Rotation paths and how fast each direction turns (deg/step)
Each turn is a multiple of 5 degrees from 10 to 175, or 0.
Each row of a path follows its step; steps can be skipped.
Path 1:
step 0: [-13  -3   0 -12 -14  20  26   1  35  26   9 -16  -5  36   9   2  -3   2
 -33  23  23   6  -1 -12  10  21  -3 -14   9 -12  -3 -14 -36 -10 -17  10
  56 -13  -6]
step 1: [ 33  -5 -30   0  23  12  -7 -18 -17 -19  10  -2  -5   8   3 -16  -6 -28
  -6  -7  19  -1 -32  24   9 -34 -11   7   5   6 -44  38  10   9   8  -6
 -18 -35   5]
step 2: [ 10 -18   1  14   5 -18  16  26  -4   2  -9  -3  -7 -12 -25   1 -23   5
  19   2 -55 -41   6   9 -28  -6   2   2 -31  -5  10  15  -9   6   6 -11
  36  26 -30]
step 3: [-30  -5  11  11 -14  22  -7  21   5  20  18  13   1  37  12   1   3  -5
   4  23 -16  61  13 -12  -8  16  28  13   7   7   6  15   6  13 -16  27
  -8 -36 -11]
step 4: [  0   4  15  -3   2  -3   9 -28  -7  22  19   3  -5 -20  22   8 -25  28
  23 -30  17 -30 -36   2  -4 -20  -7   2  37   0 -35  -3  25   2 -37 -15
 -11  -3  -3]
step 5: [ -3   3  10  11  -2 -23 -37  24   5  17   3 -29  18 -14   0 -10   9 -29
  -1  16  27 -11  34   8  10 -27  11  -9 -31   3   5  11   0 -13   3  -7
  13  42 -45]
step 6: [-20  -5  -9   4  10  17  -9 -18 -15 -24  28  -4  37 -12 -15 -21   6  15
 -11 -14 -17  31  24  -6 -52  23  25   1  12   3  11   5  12 -22  13 -12
  -3 -28  25]
step 7: [ 14 -18  16 -30 -15 -31  12 -11 -21  31 -31  22   7   8   3   3  18  22
  13  30   7 -24   2  -7  14  25 -29  -1  35   6   2  15  -3 -13 -36 -20
  -2   6  11]
step 8: [-27 -26  22  29  14  24 -20 -10  13 -10  -9 -19 -10 -11  15 -13  33 -33
 -47  17  11  -6 -39  -7   8 -23   2 -12   6   3   3  -5 -15  -2  11  16
  -4  22 -11]
step 9: [ 13  10 -32 -27  10  -1 -28 -26 -19 -12  34   9   2   8  -7  11 -31   4
 -28   3 -11   2  11  13 -35  19 -25 -28 -22  -7 -24 -15  -8  15   3 -12
  35  -5   9]
Directions:
[  0   4 -10 -10   1  -1  -1   4  -7  -6  -2   8   3   0   7  10  -2   8
   3   5  -3 -19  -2  -2  -4  -7  -5   1  -3  -1   1  -3  -4  -9  -6  -8
 -15  -9  -9]
135
[ 15  -2  -2 -12   4   4   1   7   3 -10   4   5   1  -7  -6  -6  -1   1
   9   4   4   0   3  -8  -6  -2   2   4  -1  -2   7  16   7 -12  10   6
   8   1   2]
85
[ -9   7   4  -6   3   2   2 -10  -2 -14   3   3  12  16  -1   2  -8  14
  -4   2  -5  12   7  -1   7  -4   2  -5   5  -4  -3   1  -1  -3   1   5
   7  -1  -6]
120
[ -3  -8   2   6   7   0  -3 -12  -9   7   4  -8   4  -9   2   9   5   6
   7   8   4  -4  13 -14   6   2   7  -9   0  -7   1  -1  12   2   5  -1
  -5  -2   0]
35
[  6 -11  14   1   4  -7   2  16  -4   5 -11  -5   7   1  -2   0  -2  11
  -5  -2   3   0  -6  -6  10  -5   5   3 -11  -7   7  -5  -8  -3  -2  -1
   5   6  -7]
135
Path 2:
step 0: [  6  -4 -14  17  -1  30  -6 -41  -4  20  14  -8  -2  34 -24 -12 -14  26
  33   1 -18 -21  25   1   5  27 -10 -16 -22  -4  51  -5 -21 -20 -12  -1
 -29   6   1]
step 1: [ 11  -1  36   2 -33  -2 -14   6   4  -1   1  -6  -8  17  23  -4 -23  27
   7  32   9  -6   9  17 -18  42   7 -53 -25 -31 -18  29 -13  -6 -10   7
   3  -4 -20]
step 2: [ 25 -17  -1 -13  12  -4 -23 -20  18 -11 -25  -5  -1 -33  45   9   6  -8
   3  13 -35 -14   6  18 -32 -20  -1 -20 -26 -33   6 -22   4  -8 -26   5
 -21  33 -14]
step 3: [ 39 -15 -21  11  -7   1  -5 -44  14  -9 -23  15 -11  15  11  -7  -9  32
  27 -32 -20  -5  32   1  -4  22  25  -1  32  -1  -2  -9  29  28 -11  23
 -22   1  -4]
step 4: [ 24 -14  -1   7  33  12 -13   3  -3  -9 -19 -34  25  28  13   7 -20  34
  13  13  22 -33  -9  15  10  18  -7 -27  10   3 -42 -20  27   7   6   2
  36   6 -24]
step 5: [-18   0 -17   1  28   1 -24  20   8  11  -7   1  41  -4 -18   1  16  19
 -19 -23 -16  -6  -7   8 -18 -13  21  -8 -12 -42 -45 -30   0  17 -43  11
 -12   1 -12]
step 6: [ -6  -7 -11  15   1  -8  -7 -12  23  -8   1  -3  16  18  22  -4 -15  15
  -7 -42  24  26  24  24  17 -11  33  26  -8   0 -17 -16 -14  34   3  17
   8  44  42]
step 7: [-13   9 -27  19  10   7 -20 -39   1   5  16 -18  23  25 -11  26 -14 -11
 -27 -22   9  -7  11  42 -11  29 -19  -1  -8  31 -17 -37 -12 -23  17 -12
  25  -8  -3]
step 8: [ 10  -6  30  27  12 -27 -16  28  -9  57  24  23  36  45 -18   3  -4   4
 -19 -11 -15   6  20  12 -26   5   4   0 -27 -12   7   1 -12  -2  -6 -11
   5   0  -5]
step 9: [-15  13  22  -8   1  17  -3   6 -10 -10   2  11 -18  34  51  -5  -3  -9
 -28 -26   7  -8   8  36 -13 -17  20 -17 -38   2  47  -4 -28  16 -14  18
  11   9   5]
Directions:
[  8  -4  -2   4  11   7   7   5   1   3  -2  22  -3   5  -1  -1  11  -3
   3  -2   3   0   6   0   2 -11   2   6  -2 -10   3  -5  -3  -2  -1   2
 -16   6   6]
120
[  2  -3   7  -6  -4   6  -1   6  -1 -11  -2   8  -3   6   5   2  -5   8
 -12  10   3   1  10   3  14   7   1   7   1  15  -5   7  -7  10  -4   0
  -4   5  -5]
135
[  0  -6   5   4   1  -8   0   0  -6  -6  -2  -3  10  -1 -15  -6 -10   2
  -4  -7 -16  11   4  -6   6  -3   0   1   2  -5  17   0   2   6  -5   7
  -5   5  -4]
130
[  5  -5  -1 -11   9  -4   0   4  -1   0 -10   3  -8   0  11   8  -6   3
  -5   2  -7  -5  12  -6 -15   3   0  -8  10  -4  12   9  -5  -3   5   4
   4  -7   2]
45
[  6  10   1   4  -1   0   8   1   7   4   8   8   6  -5   3   9 -16  -2
   4  -2  -1   3  -4  14  -4  -2  -6 -10  -8  10   7  12  -1  -4  -7  -2
  -9  -1   4]
45
Path 3:
step 0: [ 16  13  -2 -27 -29  -5  17  26  17   2   2 -29   1 -27 -16 -34  -2 -10
  13   5  38  23 -27   5  29  17 -19 -29  36  16  17  21  -3 -28 -21   9
  11  17 -17]
step 1: [  9  -1 -14   0   0  28 -14 -18  16 -13  10  26 -40 -24  20  59  34  10
  25 -22   7   2 -15  -2  26   7  11  36  -6  -2   1  17 -11 -31  -4  18
  -9 -21  -2]
step 2: [-40  10 -18  10 -22  10  19  52   6  -7  -5  -1  35 -13   3 -13   4  21
  33 -43   5 -15   1   1   8  34  32 -21  -9 -19  -6  -3  23  33 -13   5
   6   1   1]
step 3: [-11  15 -11  -2 -29  25 -21  -9  35  10 -34  18  -5  -3  -3   8 -24  -2
  19  47  19 -28   4 -14  -9   5 -20  -8  -3  18  23  44  -6 -16  21  16
  30   5 -25]
step 4: [-18  -3 -12  -5  -3  13 -13 -17 -50   4  36  -6 -17  -8  45  10  23 -20
  40  -4 -38 -14  22  -9 -14  36 -16  13  17 -15 -14  14  22  11   1  -3
   8 -10  13]
step 5: [-39  41 -10  39 -22 -31  -7 -28  -4 -14 -29 -16  17  -7 -12 -25 -12  -1
  -2  -9  18   3  26 -23 -16  -8  32 -11  12 -16  -4 -17   2  -6  23  40
   6   8  15]
step 6: [  5   5   5 -45   5  12 -21 -14  16 -18 -21  34  10  12   2  -4 -27  11
  20  39 -42  16  21  10  -8   4  -4  15  34   2 -16  11  -8   4  43 -24
 -27   5   6]
step 7: [ 36  42  11  13  -1  -9   3   0 -24   2  24   0  13  24  16 -14 -14 -51
 -12 -19 -11  11  23 -12 -27   1  18  -2   7 -23 -32  18   3 -23 -44 -15
  11  -5   0]
step 8: [-25   8  35   3  28   2   6 -13   9  22 -33   0  14   5  -8  23 -22  -3
 -13   8  27  30  -5  10  26  24 -13  -4  10  -6 -30 -46  -1 -44  19  19
  -9   1  26]
step 9: [ 23 -10   6 -28 -19  28   6 -16  25   3  11 -19  -5  16  -9   6 -42   3
  -1 -36   5   2  12  38  -2  -8   9  15  28  15  -9  20 -13  39 -23 -19
 -29 -26  27]
Directions:
[-3 -1 -4 -9 -9  1  3  4  7 -7 -9  8 15 -2 -4  0 -3  6 -5 -5 -3 -4  9 -1
 -5 -3 12 14 -4 13  0 -7 -1 11  1 -7 -1 -1 -6]
100
[-10  -5  -4  13   3  -7  -1  -2  -7  -7   0  -1   0   7   3 -10  -9   8
   9  12  -3  11   8  -6 -14   2  -2   8  -1  -2   1   2  -3  -6   1  -8
   3  -9   0]
35
[ 10  -9  15  11 -15  -4   6  -7  -3  -2 -15   7   0  -5  -3   2  -6  -1
   7   4   0   5  -8  -4   5   3  -5  -1   1   6   3   3  12   1   4  -1
  -8   1   0]
135
[ -6 -12   0   7  -7  14   2   8   3  19  -3  -3   0   2  10   7 -12   0
  -5  -5   5  -9   2   0  -8   5  -6  -1  -4  -5   5  -2  -1   4   1   4
  -2 -11  -1]
55
[ -9   2   0   2   7 -14  14  -2  -4  -2  -4  -1  -2   7   5  17  -3  -8
   9  -3   7  -1  -2   4   1   0   7   7  -1 -10   7 -11   2   5  -1   4
  -2   9  -5]
115
[  5  -5 -15   0  -1  -3   4   4  -5   5  -1  -1  -4  -9   6  -6  -9   5
  -3  -6  -1   3   5   3   6  13  -3   0   5  -4  -1  -1   2   7  -3 -16
   3  17  10]
160
Path 4:
step 0: [-10 -33   8 -20 -21   2 -22  15 -35  -2   7   4  26  15  14  29 -25  -5
  37  -2 -23  24 -17   5  -5  -4  35  -7  39 -15   9 -26 -14   0 -41  30
  -7 -10  -4]
step 1: [  5 -22 -10 -20 -19   8  -6   9  10 -34 -14  -5  -4   7  -1  30  10 -30
  35  25 -10   8 -23  -5   0 -32 -39  23  28  23  -4 -17  -1  10   8  41
  20 -43   0]
step 2: [-18  -8   5  28  -5  16  -3 -26   2  -6   0   1 -27   2  12  28 -18  24
   7  11 -12   5 -29  34  10 -48  11  41  49  36 -13  -1 -18 -16 -16 -15
  15  -5   3]
step 3: [ 28  18   5 -13   7  14  -3   1 -27  21 -38 -28 -12  39  -7  23  -2   8
   2   7 -18 -10 -15  25  -7 -14  15  18   7  15   8 -15 -46   0 -28  47
  30  16   7]
step 4: [  4 -17 -28  20  13  12  21  -8  15  27 -24   7 -37  43   6  10 -21 -21
   2   5 -11   1 -29 -10 -26 -38   9 -10 -19  14 -35   8   6  10  -3  35
  23 -30 -15]
step 5: [ 27  -1 -31  -6  14  24 -18 -14   0  -3  17  16 -51  20  21  19 -56  13
 -16 -39  -7  18  -6  23  22 -17 -15  12 -17   9  -3   4 -25  21  -3  -5
  11  -4  15]
step 6: [ 45 -28 -27  15  -3  45 -17 -19 -31  19 -18  26 -16  17 -12 -10   5  -1
 -13   5   9 -19  -4 -20  -3  -5   1  46 -30   5  20  10 -32   7  17   9
   5  20 -11]
step 7: [-12 -30 -14  -2  -3  -9  -3 -21 -19   0 -14  14 -25  38   2  -5 -13  -6
   2  24   6  14 -12   1  32 -28  33 -14 -59 -25 -12  18 -30  -7   2  -6
 -34   2 -26]
step 8: [ 18 -30  -5  -8 -28   8 -28 -33 -10 -18  21  -9 -17  34 -25   5 -18 -25
 -12 -16  21  -4 -15  29   2  29 -37 -17 -33  -5  25  17 -12  -7 -17   6
 -25 -24  -7]
step 9: [-12 -15 -12  -9 -26  49 -38  -9 -28  -2  22  43  15  16 -19  -5  13 -20
 -21  12   2  28 -29   0   8   1   6  11  -8   9  12  11  32  -9 -18 -17
   1   6 -42]
Directions:
[ -2  11  -9  -4   7   6  -5  -2  -6   0  -1   5  -5  -4  -8  -2   6   3
  11  13   0 -10 -15 -12  -5   4  -4  -3  -4   1  11   2   5   2  -4   2
   0  -6  11]
140
[  2  -8 -12  -8  -6  -5  -8   5  -4  10 -11 -10   3  -2   6 -11   7  -1
   1   2 -10   3   2  -9  -5  -5   2  -1   1   2  -5   2  -2   0 -12  -1
  -6  17   2]
110
[ 11  -8   1   6   5  -1   1   2  -7   2   5 -12  -1  -8  15  10   2   6
  -2  11   3   7 -10  -3  -3  -2   4  -1   9   4  -7  -5  -9   6   2   6
   5 -10   6]
20
[ -5  -2  -9  -4   2  -2  -1   0  -3 -13  -4   5  -1 -10   0  -5  -1   8
 -16   7  -2   0   2   0  -3  -9  -5  19   3  -1   8  -8  -2  -1  10  -9
   6   4   0]
90
[-11  -3  11   5   4  -2  -2  -7  -5  -8  -8  12  -6   2   1   0   6  -3
  -2   3  -3  12   3 -11  -1  -4   4  -4  -2   5 -15  13   3  -3   1  -7
   9  -1   9]
140
[ -1  17   4   1  -5   4   7  -1   8  -2   2   3   0  -3  11  -4  -7  -5
   1   9   3  -3  -3   5  -8  -1  -8   8  -1  -4 -13  -1  -2  -3 -15   6
  12   9  -1]
40
Path 5:
step 0: [ -3   1 -47   1   9  22   0  22  -4 -10  15 -28   5 -15   5  -3 -22  -7
  27  40  20 -36 -17  10  20 -11   2  29  28  13   6 -17 -18 -23  35 -31
 -10 -32  -3]
step 1: [ -8  -8 -21  18 -15  41  17 -12 -43 -25  25   0   9  16   5 -26  22 -16
 -25  13 -37  24  12   9   4   6   3  18  26 -22  28 -16   3   3  -7  16
 -38 -25  17]
step 2: [ 16   4 -39  34   6  -4  19  12 -26  -5 -19  -1 -20 -17  -7 -19   6   4
  24 -24  -3 -22  23 -25  -9  -9 -14  10  -4  22  -2 -26 -21 -44  29 -34
 -36 -23   3]
step 3: [-18   8 -29  11 -18  39  22  -4 -10  -9 -14  -4   0 -13  10  -5  11   9
  -1  26  11  21  45  42  -1  42  -9   3 -15  12 -11  16  10  10 -23   6
 -37 -45  16]
step 4: [ 15  22  11  13  30   5  -2 -16 -15 -22 -17   5   6 -17 -14  -6  20  -3
 -20 -16   7  -6  -2 -12 -14   4  34  11 -17  -4 -32 -22 -21 -59  10   1
  -4 -64   3]
step 5: [ -9  34 -15 -26 -10  18 -15 -30 -40  -8 -20 -21 -24  -3 -11  17 -11 -12
  16  -4  14  19  33  24  23   9 -10  24 -23  12  31   9  -9  -1 -26 -13
   0 -35 -32]
step 6: [ 26   5  23  -4  15 -19   9 -21  -2 -27 -19  -7  37  28 -33 -35  15  -7
  -5   6  -5  25  34  -5  -7   5  -8  37   0 -10 -45 -24   1 -22 -23 -24
   2 -16 -11]
step 7: [ 27   9  -8 -53 -14  18 -11  -6 -22  -6  -2 -21  -1   8  13 -10 -13  13
   9 -13  33  10  12  15 -21   5   2 -21 -64 -10  14 -23  -2  -1  11 -41
 -11  -5 -28]
step 8: [ -3  10  40  -2 -16   8  22 -13  14  20  30  20   8  32 -25 -18  -3   2
 -39  10  17  -2  35   2 -26  15  19  31  -6  23 -15  -2  17 -18 -27 -13
 -10  -1 -46]
step 9: [ 41  20 -14 -31  11   4 -21  32  27  10  16  -5   7  -3  16  -8 -19  -1
 -10   2  47  -6  -8 -14 -18   4  -5  39 -13 -31  25  -1  -4  -5   0 -47
  21 -32  -8]
Directions:
[ 22  -2   2  -2  -1   1  -5   0   5   6  -3 -15 -14  -9   2  -4  -9  -2
   1   0  -2  -8  -6   1   1 -10  -3   6  -5  -2  -8   6  -7  -4   6  -1
  -5  -1   3]
160
[  2   2  -1   2  -2   1  -1   6   9  -3  -5  -8  11   2  -2  -2  -1   7
   4  20   8   4  -5  -2  -3   9 -12   9   8  -5 -11   1   2   9  -2  -1
   5  -6  10]
125
[ -9   3  -8   6   3  -7  -4   0  -5   8   0  -7   5  -5   7   0   2   2
  -3   0   3  -6  -5  12   3  -1 -13  -2 -13  -3   8   0   6  -7  10 -14
  12  -1   1]
160
[ -9   9   0  -7  10   5  -8 -12   7  -5   3   6 -10  -8  -8  -8   2  -5
   6   1  -4  10  -9   5  13  -1   3   4   1   0  -9  -7  -1   7   5  -7
   5   4   1]
60
[ -2  -9  -1  -2   1   1   9  -3   1   2  24   4   4  -6   1 -11  -4   0
   3   4  11  -6  -1  -2  -5  -4  -5   6   3 -12   5  -5  -4   5   3   0
  -5   7 -11]
40
